In the rows, zero is written as 128.
which system made each run
seq 1, Tuta (9 x 20)
[[122 131  95 160 108 155 117 156  94 129 129  97  97 163 136 152 140  91
   55  87]
 [ 71 122 170 104  86  96 158 121 106 134  94 129 133 172 104  84 147 132
  134 170]
 [130 146 124  95 161 121 161  98  97  97 107 100 157  61 157 118  88 150
  118 100]
 [154  95 154 151 115 152 113  60 153  99 149 197 117 138 146 161 158 140
  119 106]
 [139 125 147 120 103 170  93 168 114 163  81  96  96 168 114 151  90 132
   93  96]
 [ 67 135 113 144 111  98 165 128  66 133 126 131 128 156 158  99 172 101
   87 154]
 [140 105 176  68 103 109 155  94 125  99 108 117 140  85 125  84  90 153
  156 131]
 [146 136 111 153 154 140 112  84 124  77 140 144 131 106 138 183 135 130
   94  54]
 [111 107 172 133  95 185 107 116 152 156  93 152  96 196 110 142 138 140
  107 145]]
seq 2, fodok (9 x 20)
[[103 172 156 129 172 131 152 120 125 155 100  88 149 174  64 117  97 148
  146 102]
 [110 160  86 128 190 117 120 119 139  86 127 126 161  50 159 151 131 125
  136 139]
 [175  76 143 100  87 192 119 119 163 137 141 136 121 103 167 121 120 150
  133 165]
 [157 111 122 153  82  83  98 175 108 152 148 158 113 183 114 160 154 126
  123  92]
 [ 66 156 132 156 152 115 164 101 126 140 132 124 106 172  84  81 141  82
  119 156]
 [128 162 128  95 169 131 156 134 109 128 109  65 190 101 123 121  95 166
  155 110]
 [145 104 115 113 121 127  88 124 176  67 130 155 126  50 155 157 137 121
  143 149]
 [173  90 136 145  85 196 117 133 150 167 151 139  99 182 130 143 135 144
  104 120]
 [ 99 154 120 161 140  53 137 150  89 168 133 172 134 178 110 134 157 131
  134 123]]
seq 3, vesut (9 x 20)
[[114 152 174 144 140 108 108 128  95 163  93 126 109 196  89 132  99 105
  133  79]
 [ 60 162 115 139 173 124 149  88  93  89 119 105 157 111 156 116 153  91
  113 139]
 [131  98 133  71  96 136 124 123 141  71  91 124 144  62 145 147 118 181
  120 135]
 [163 109  99 149 117 122 121 146 142 153 141 192  54 114 133 146 110 135
   78 112]
 [106 125 176 147 122 168 147  83 129 160 119 127 104 209  95 100 129 114
  115 129]
 [ 85 167 155 116 159  76 131 123  59 126  87 109 163 126 142 123 111 114
  142 103]
 [105 114 107 117 128 130 122  97 148  48 128 137 126  51 165 139 151 108
  109 152]
 [169  88 126 110  75 159 121 144 149 119 112 136  95 126 112 163 110 183
   80  93]
 [105 152 126 172 163 122 143 122 124 194 124 182  79 179 105 122 120 124
  100 128]]
seq 4, rur (9 x 20)
[[161  99 157 150 121 150 115  62 114 108 167 167 136 126 190 136 152  98
  139 108]
 [122 116 161 119  91 142  60 159 125 112  72 111 113 162 108 179 122 120
  117  97]
 [ 51 154 106 147 146 108 169 115  98 132  99 152 131 149 129 126 165 150
   78 158]
 [135 108 169  73 122 136 148 103 134 132  97 134 113  76 146  82  72 146
  143 159]
 [166 140 131 149 156 108 118  96  80 107 149 136 141 111 157 154 111 112
  126  41]
 [111 102 165 149 100 177  75 101 160 114 111 162 104 176 129 164 166 102
  119 138]
 [ 73 157 131 102 129 123 138 165  86 144  57  90 149 152 117 137 120 168
   99 130]
 [110 121 131 118 142  94 166  91 109 130 130 189 109  79 177  87 125 124
  119 170]
 [181 103 167 101 104 150 114  99 118  94 123  99 111 103 129 128  76 113
  128  62]]
seq 5, Zimat (9 x 20)
[[ 89 143 120  98 135 120 102 152 132  80  56 102 109  84 107 157 100 131
   95 120]
 [106 156  89 154 174 165 184 119 132 179 135 138 123 151 122 118 130 174
   85 147]
 [152 131 190 131 132  96 103 127 101 188 114 168 112 168 124 118  91 116
  170 107]
 [131 104 119 146  96 125 132 100  89  85 170 119 116 118 179 109 162  53
  108 117]
 [108  94 155  85  68 141 131 118 159  75  96 117 156 129 106 138 158 181
  130 155]
 [ 91 173  85 130 173 104 132 161 110 123  80 115 113  97 110 156  98 146
   82 105]
 [129 138 134 150 167 154 176  91 140 195 148 169 107 153 126  89 110 152
  127 157]
 [168 111 185 131  99 111  89 121  80 143 128 136 121 166 148 136 110  90
  153  70]
 [ 91 100 110 135  90 128 128 108 124  62 144 129 128 109 167 123 191  84
  103 165]]
seq 6, Zimat (9 x 20)
[[103 104 162 134 104  84 150  83 113 129 129 209 105 138 146 101 155 124
  124 158]
 [121 104 164  95  81 135 142 104  86  84  94  85 111 128 125 113 103 114
   88  82]
 [ 77 126 112 139 131 134 147  93 125 101 100 180 128 130 143 162 170 176
   67 136]
 [ 86 144 169 104 133 132 142 127 100 168  58 118  98 152 109  97  78 128
  103 137]
 [131 123 122 159 120 103 170 104  62 153 148 172 117 160 164 123 149 139
   83  97]
 [103  93 196 102  81 112 122  86 126  99  93 163  91 134 122  99 122 104
  128 143]
 [ 98 125 115 128 104 142 158 109  78  82 103  94 134 136 139 146 148 141
   54  82]
 [ 70 136 149 114 140 117 148 104 137 142  71 191 116 132 123 128 130 179
  109 174]
 [125 139 143 128 131 122 157 124  58 166 102 111  92 149 136 100  78 114
   83  84]]
seq 7, dadol (9 x 20)
[[128  95 163 125  91 118 151 112 135 172 142 178  98 160 130  75 136 123
  148 182]
 [107 154 126 121 143 116 134 127  59 101 113  61 157 112 156 118 116  84
  119  90]
 [119  97 121 125 108 127  97 107 185  80 123 192 103  84 138 154 157 131
  121 168]
 [150 133 151  97 122 161 128 150 118 154  83  82 120 147  99 134  64 167
  113  81]
 [103 135  97 177 141 119 154 108 110 147 155 191 128 162 153 145 186 144
   89 138]
 [155 106 174  96 106 121 131 126 103 151 130 109 107 114 150  64  79  78
  164 146]
 [102 133 104 141 122 126 108 114 112  50 121 108 158 112 139 178 177 113
   96  91]
 [123 107 157 104 112 133 107 135 183 148  84 174  74 120  96 124  91 149
  131 168]
 [126 151 103 136 142 158 179 125  76 149 126  81 152 152 137 132 119 168
   76  79]]
seq 8, rur (9 x 20)
[[116 142 147 114 137  81 102 145 109 140  85 177 169 130 136 176 135 191
  152 122]
 [101 130 122 143 140 148 140 113 105 148 117 137  57 122 153  91  98  62
   76 144]
 [144 100 176  90  84 126 148  90 103  94 121 115 181 136 136 128 142 183
  147 100]
 [107 155 128 150 174  88  76 132 134 124  94 180  84 106 121 162 105  87
  123 110]
 [103 118 141 125 111 211 163  80 113 119 117  85 142 155 155 115 145 139
   82 130]
 [135 127 158  97 128  71  98 150 113 148  84 181 144 108 144 158 110 178
  161 129]
 [111 130 120 157 137 138 146  99  93 127 136 126  69 130 145  99 110  54
   71 109]
 [127  98 185  94  88 137 126  87 135  88 106 129 178 145 121 144 153 181
  158 122]
 [ 95 171 113 144 187  99  91 148 117 141  81 153  93 102 130 157  94  97
  108 115]]
seq 9, vesut (9 x 20)
[[137 107 134  87 113 177 163 101 152 101 134  87 180  94 148 103 134 172
  147 165]
 [184 116 120 123 118  82  89 176 128 162 135 182 111 101 144 160 104 148
  149 111]
 [121 117 122 171 120 177 124 118 157 142 170 119 100 179 117 109 160  64
  122 156]
 [113 148 152 106 118  98 143 152  91 135 106  75 188 171  92 124 130 165
  157 101]
 [114 158  79 138 188  93 128 136 150 109 147 143 134  51 145 126 126 102
  144 158]
 [184  79 137 102  76 200 131 119 160 114 153 103 139 120 143 128 128 160
  126 127]
 [143 142 121 161 139  86  96 177 123 189 130 177 115 176 108 165 132 145
  141 111]
 [ 81 147 127 140 142 157 149 120 130 136 141  77 132 153 123  77 142  63
  138 181]
 [147 125 137  88 110  76 146 138  97  98 130 103 193 100 128 127 130 177
  166 102]]
seq 10, dadol (9 x 20)
[[130 115 169 143 122 154  74 114 190 130 125 166 124 172  91 160 151 125
  166 141]
 [ 91 160 112 123 136 158 142 181 106 178  99  59 151 168 116 114 123 135
  118 153]
 [122 127  87 125 129  65 171 139 116 124 160 171 152  81 157 111 160 154
  134 168]
 [189 126 139 117 143 112 109 121 146 109 151 112 106  81 108 119  66  94
  161  76]
 [117 129 131 164 131 177 107 101 173  97 142 124 150 181  90 173 179 139
  126 110]
 [ 92 147 153 112 139 129 125 165 129 197  87 125 140 160 118 103 113 141
  157 193]
 [132 142  59 128 143 106 165 161  90 121 163 100 159  77 171 117 142 134
  107 135]
 [184 104 147 121 113  80 105 113 168  97 161 174 111  91 103 131 113 122
  175 107]
 [119 153 136 153 151 178 109 121 155 122 121  74 126 180  68 150 120 107
  123  84]]
seq 11, Rim (9 x 20)
[[153 123 151 119 134 175 134 101  66 149 123  99 147 120 207 121 102 119
  113  96]
 [123  77 150 105  38 112 102 145 110  96 113 135 119 137 154 129 167 110
  119 155]
 [104 140  71 140 111 128 163 160 125 112 128  87 104 145  78 128 136 139
   58 108]
 [ 67 149 144 137 170 129 175  62 129 123 103 169 135 135 122 112 142 159
  111 155]
 [139 130 160  85 143 158 116 118 105 132  73 109 118  77 171 126  59 133
  118 113]
 [157  81 143 133  63 153 120 106  88 104 150 131 137 150 188 144 169 115
  104 102]
 [ 83 116 116 121  71 121 123 179 135 121  88 110  93 168  80 133 152 127
   85 153]
 [ 80 167  95 150 176 115 200 100  96 138 131 122 130 129 121 105 130 141
   83 120]
 [109 111 178  84 137 142 137  71 136 104  84 149 126  76 155 102  96 141
  139 160]]
seq 12, Tuta (9 x 20)
[[121 134 174  98 127 165 132 116  99 150  61 107 126 150 124 136  77 173
  100  90]
 [104 121 130 147 122 133 148  90  60 126 123 161 127 136 203 132 156 118
   76 118]
 [148  80 189  80  57 133 128 110 108 112  96 128 102 126 137 106  97 138
  121 114]
 [106 137 115 140 122 114 138 107  81  74 108 111 117 128 128 157 133 120
   61  59]
 [ 84 111 188 114 105 159 152  67 134 118  85 149 117 170 114 115 135 154
  106 142]
 [139 137 141 112 140 145 146 114  58 145  95 111 149 125 173 141  94 169
   92  73]
 [119  88 166 133  86 125 119  77  99 106 115 189  97 134 179 129 151 103
   97 129]
 [143 103 154  94  72 148 136 132  98 105  96  75 109 137 113 123  93 136
   87  74]
 [ 63 140 140 147 128 101 150  81  85  94  98 155 129 155 130 142 165 128
   80 104]]
seq 13, fodok (9 x 20)
[[103 169  92 173 174  88 131 153 148 150 135 141  91 151  60 131 121 101
  117 119]
 [121 149 121 127 176 156 188  77 120 126 160  94 182 110 144  91 132 137
  147 140]
 [167 116 147  89 119 115  72 163 150 124 118 129 159  81 149 148 108 138
  195 145]
 [131  95 100 156  79 170  96 145 161 102 155 120 102 154 124 151 179  92
   92 142]
 [110 144 138 141 130 118 169 130 132 182 126 149 139 197  74 119 138 192
  129 134]
 [122 172  84 142 190  75 146 149 118 134 156 111 132  82 119 100 103  91
  154 131]
 [148  98 157  98 106 179 129  87 150  85 150  86 174 104 154 107 141 120
  171 149]
 [151 117 135 129 104 135  56 177 163 134 106 139 127 149 107 195 134 152
  146 114]
 [ 92 139  75 180 142 140 160 128 145 147 159 154 100 161 117 121 175 116
   79 161]]
seq 14, Rim (9 x 20)
[[109  96 155 120  81 165 106 104 186  76 105 132 105 154  82 148 155 132
  111 140]
 [ 95 174 104 148 171 146 135 153  90 166  91 102 147 163 128 163 124 155
   85 101]
 [ 98 119 146 124 134 120 147  98 105 148 125 172 111 106 192  80 131  94
  129 191]
 [171  98 137  72  74 120 153 149 111 105 123  77 129  97 115 103  86 155
  122  96]
 [110 115 123 164 112 123 116  86 133  69 139 163 124 149 116 173 183 125
   89  88]
 [ 77 154 131 124 153 192 121 141 149 162  71  93 119 156 110 127 111 133
  107 168]
 [125 140 122 123 147  94 163 122  49 160 131 147 159 111 201 110 126 147
  125 126]
 [147  75 146  94  65 124 124 118 152  87 126 137  76  85 126  96 107 101
  116 144]
 [131 131 120 137 111 146 146 120 118  98 130  87 155 175  81 160 149 169
   94  60]]

runs to name
seq 15 (2 x 20)
[[144 112 143  89 111 141 135 130  99 137  86 122  74  84 158 105  60 122
   85 112]
 [126 107 153 157 115 105 141  62 115 112 142 208 105 154 137 138 158 128
  102 100]]
 -> vesut
seq 16 (2 x 20)
[[105 148 167 145 154  83 166  76 109 135 134 146 115 165  79  87 116 106
  145 103]
 [114 170 139 119 194 152 109 116 108 120 100  75 163  97 150 136  93 102
  151 107]]
 -> fodok
seq 17 (2 x 20)
[[115 125 127 105 103 155 170 149 145 158 101 108 141 167  82 123 126 213
  106 147]
 [133 155 131 131 177  75 149 134 111 185 133 166 104 101 137  81  78 112
  158 148]]
 -> vesut
seq 18 (2 x 20)
[[151 112 171 105 129 161  83 135 162 167 121 133 141 129 150 118 107 116
  197 174]
 [124 147  76 135 120 126 112 196 103 121 130  70 168 139 132 168 160 138
  108 106]]
 -> dadol
seq 19 (2 x 20)
[[125 170  96 136 189 148 107 140 161 110 106  95 132  96  92 171  95 137
  116  87]
 [139 113 111 137 147 166 143  79 156 120 154 182 146  94 184 141 157 166
  122 162]]
 -> fodok
seq 20 (2 x 20)
[[150 116 150 152 135 166  87  95  94 139 137 159 138 138 212 159 147  98
  131 113]
 [131  98 132 103  54 133 110 198 122 156 118  94 111 158 123 110 133 111
  130 166]]
 -> Rim
seq 21 (2 x 20)
[[154 108 128 110  77 116 168 146  50 142 136 100 131 143 161 105 116 141
   92  89]
 [109 117 142 151 118  70 117  89 109  86 133 193  85 118 135 127 146  75
  111 110]]
 -> dadol
seq 22 (2 x 20)
[[140 132 101 106 117  58 179 169 105 153 154 128 155 106 121  88 128 166
  154 153]
 [187 110 128 119 133 104 133 105 163 104 154 159  82  71 104 119  75 127
  131  90]]
 -> Zimat
seq 23 (2 x 20)
[[146 117 151 157 131 200  71 111 172 134 131 140 128 178 123 182 148 125
  134 113]
 [ 83 158 110 133 129 128 132 184  75 177  93  95 149 176 142 133 145 136
  103 146]]
 -> vesut
seq 24 (2 x 20)
[[116 153 108 159 185 201 119  98 129 137 133 122 165 127 185 164 149 132
  114 131]
 [168  92 147 103  78 128  91 178 128 168 130 147 138 132 168 132 131 138
  165 167]]
 -> dadol
seq 25 (2 x 20)
[[122 113 104 128  93  83 131 154 112 109 117 146  51 105 113 118 108  92
   69 108]
 [118 105 161 116 103 141 179  56 128  87 120 136 106 135  97 102 118 151
   88  97]]
 -> dadol
seq 26 (2 x 20)
[[141  92 154  94  66 126 143 119 115  83 146  69 128 117 124  78 122  82
  140 126]
 [123 120  98 120 118 119 128 120 148  66 119 146 157  97 122 186 166 193
  100 107]]
 -> Zimat
seq 27 (2 x 20)
[[109 107 132 118  80 155 131 137 144 123  82 135  79 159  87 148 125 164
   59 119]
 [ 63 170 130 166 163  97 147 109 100 142 103 146 117 181  88 132 140 119
   95 110]]
 -> Zimat
seq 28 (2 x 20)
[[136 137 148 148 164 128 142  52  99  96 139 153 160 126 151 158 138 143
  121  62]
 [117 132 164 116 157 153  82 126 124 169  79 163 105 108 184 136  90 103
  142 162]]
 -> fodok
seq 29 (2 x 20)
[[140 122 104 138 139 118 173  94 194  95 171 147 116 106  65 109 131 158
  129 130]
 [146 169 143 155 198 142 103 122 150 176 124 137 132 161  88 156  93 135
  160  90]]
 -> Tuta
seq 30 (2 x 20)
[[124 146  93 149 150 179  85 188 137 175 114 103 110 143 146 158 121 101
  108 147]
 [130 125 121 135 117  88 180 138  97 183 170 154 147 154 152  81 153 144
  149 168]]
 -> Rim
seq 31 (2 x 20)
[[ 96 135 141 109 152 102  97 124 167 116  78 193 121  81 132 154 123 154
  147 175]
 [194 126 114 137 149 188 139 126 117 168 158  97 112 121 154 122  79 125
  110  83]]
 -> Rim
seq 32 (2 x 20)
[[122 126 161 141 118  69  96 114  88 108 143 154 170 141 159 139 171  94
  179 119]
 [124 106 124  87 104 180 101 139 173  77  94  87 119  77 128 143 112 130
  111 152]]
 -> Tuta
seq 33 (2 x 20)
[[ 67 157 119 127 145 159 130 143 157 128  76  97 149 161  80 154 143 176
  108 152]
 [121 141 101 102 152 106 184 145  94 166 119 134 121  78 161  81  87 154
  111 162]]
 -> vesut
seq 34 (2 x 20)
[[135 142  96 157 129 133 144 117 103  86 170  78 177 148 123 151 172 123
  116  73]
 [ 73 132 122 122 137 141 104 135 186 121  90 165 120 117 120 144 155 139
  131 209]]
 -> Rim
seq 35 (2 x 20)
[[172 101 127 110  77 120 120 187 141 171 126 141 126 157 101 146 123 196
  132 125]
 [ 90 160  88 151 165  79 136 155 103 143 119 142  76 104 128 109 108  73
   93 136]]
 -> Tuta
seq 36 (2 x 20)
[[168 105 138 141 123 101 103 113 141 124 184 164 119 104 159 105 139  68
  185 152]
 [127 120 159 135  94 174  96 149 119 145 125  73 154 204 119 132 152  99
  151 124]]
 -> fodok
seq 37 (2 x 20)
[[128  90 167 118  61 153  99 137 163 127 101 141  98 182  85 143 141 142
  120 135]
 [ 82 170  94 127 155 112 162 162  71 149  93  85 131 132 128 123 111 132
   78 112]]
 -> Tuta
